Each row has a name. Each question is about the rows just above it.

Guk: [126 153 111 135 143]
Sezim: [147 205 194 113  97]
lunug: [126 152 172 105 146]
gef: [147 205 194 113  96]
Whose row is [126 153 111 135 143]? | Guk
The rest of the row after [126 152]: | [172 105 146]
After [172 105], its row goes on with | [146]
After [126 153], its row goes on with | [111 135 143]
Whose row is [147 205 194 113  97]? | Sezim
After [111 135], its row goes on with | [143]
The rest of the row after [152 172 105]: | [146]

Tuzub: [164  49 127 139  98 140 193]
detip: [ 84 187 129 103 168 104  74]
beg: [ 97  91 159 194 119 128 164]
Zovop: [154 187 128 190 119 127 164]
After [119 127], its row goes on with | [164]
The rest of the row after [ 91 159 194]: | [119 128 164]
Go on from [ 49 127 139] to the end of its row. | [ 98 140 193]
Go on from [187 129] to the end of its row. | [103 168 104  74]

fizi: [ 96 112 104 166 101 108 109 137 162  88  83 163 165 111]
gakab: [ 96 112 104 166 103 108 109 137 162  88  83 162 165 111]
ropu: [118 139  76 129 133 140  58  76 134  87  80 148 140  99]
bobir: [122 131  78 159 103 106  81  96 127  94  83 184 133 108]
girod: [ 86  59 115 144  99  97 134 146 104  85  98  82 112  67]
mirag: [122 131  78 139 103 107  81  96 127  94  83 139 133 108]
zun: [ 96 112 104 166 103 108 109 137 162  88  83 162 165 107]
kepel: [ 90  77 102 158 103 106 118 139 124  79  84 111 132  76]
The rest of the row after [139  76 129]: | [133 140  58  76 134  87  80 148 140  99]
The rest of the row after [158 103 106]: | [118 139 124  79  84 111 132  76]
Go on from [115 144  99] to the end of its row. | [ 97 134 146 104  85  98  82 112  67]
The rest of the row after [ 83 139 133]: | [108]
The rest of the row after [103 107  81  96 127]: | [ 94  83 139 133 108]
After [139 103], its row goes on with | [107  81  96 127  94  83 139 133 108]

vin: [138 196 137 184 106 122 183 181 131 134 142 105 123]
Zusov: [122  97 135  99 128 123 102  81 123 116 176 158 151]
vedo: [142 127 144 139 122 120 101 112 127 141 204 194 120]
lora: [143  76 109  79 145 140  61  53 125 130 110 107  97]
Vume: [138 195 137 184 106 122 183 181 128 141 204 194 120]
debu: [159 154 152 142 126 129 155 134 122 143 131 140 153]
Pigif: [143  76 109  79 145 137  61  53 125 130 174 107  97]
Fon: [138 196 137 184 106 122 183 181 131 134  76 148 123]
zuv: [114 126  91 133 145 138 137 153 119 125 141 142  90]
The rest of the row after [134 142 105]: | [123]
The rest of the row after [102  81]: | [123 116 176 158 151]
Go on from [122 183 181 128 141] to the end of its row. | [204 194 120]
The rest of the row after [145 138]: | [137 153 119 125 141 142  90]
Go on from [127 144 139 122 120] to the end of its row. | [101 112 127 141 204 194 120]
After [138 195], its row goes on with | [137 184 106 122 183 181 128 141 204 194 120]

misog: [132 129 131 128 127 129 127 128 132 128 127 131 157 132 131 127 127 128
 127 129 130 127 179 130 129]
Damig: [129 128 129 127 129 127 128 131 128 130 128 130 126 132 131 126 127 128
 129 128 130 127 129 129 128]
busi: [128 129 127 127 128 129 127 129 132 129 148 135 128 132 130 127 130 143
 128 129 144 128 135 128 132]
Nimin: [129 148 128 130 127 128 130 127 139 130 129 168 127 128 129 129 135 129
 130 128 129 130 130 128 129]
sibe: [132 130 131 131 127 127 130 131 129 130 128 210 126 128 129 129 133 128
 128 129 129 129 131 127 129]
After [131 127 127 128], its row goes on with | [127 129 130 127 179 130 129]
Go on from [127 130 131 129 130] to the end of its row. | [128 210 126 128 129 129 133 128 128 129 129 129 131 127 129]
After [132 129 131], its row goes on with | [128 127 129 127 128 132 128 127 131 157 132 131 127 127 128 127 129 130
 127 179 130 129]
Go on from [131 129] to the end of its row. | [130 128 210 126 128 129 129 133 128 128 129 129 129 131 127 129]
Go on from [130 143 128 129 144] to the end of its row. | [128 135 128 132]
The rest of the row after [132 131 127 127 128]: | [127 129 130 127 179 130 129]
The rest of the row after [129 127 129 132]: | [129 148 135 128 132 130 127 130 143 128 129 144 128 135 128 132]

Gimit: [117 158  75 171 212 131  56]
pafa: [192  82 204 129 146  65 157]
tuzin: [168 187  64 115 209  89 195]
lobom: [192 116  50 201  61 204 119]
mafam: [168 187  64 115 153  89 195]
vulo: [105  86 101 167 142 167  63]
vul: [ 95  61 111 206  68  90 195]
lev: [190  81 204 146  79  87 205]
bes: [ 89 116  49 201 119 147 205]
After [116  50], its row goes on with | [201  61 204 119]
Go on from [ 49 201 119 147] to the end of its row. | [205]
After [116  49 201], its row goes on with | [119 147 205]

fabin: [185  76 171 191]
gatib: [185  77 172 191]
Buse: [185  76 173 190]
The rest of the row after [ 77 172]: | [191]
After [ 76 173], its row goes on with | [190]
After [185  76 173], its row goes on with | [190]
The rest of the row after [ 76 171]: | [191]
After [185  77 172], its row goes on with | [191]

muf: [115  99 191  77 195 124  83 108]
fibem: [115  98 191  77 140 133 188  94]
zogik: [ 67  98 191 170  63 111 187  94]
Go on from [ 99 191  77 195] to the end of its row. | [124  83 108]
The rest of the row after [115  99 191  77]: | [195 124  83 108]
After [115  99 191], its row goes on with | [ 77 195 124  83 108]
After [111 187], its row goes on with | [94]
Go on from [ 99 191] to the end of its row. | [ 77 195 124  83 108]

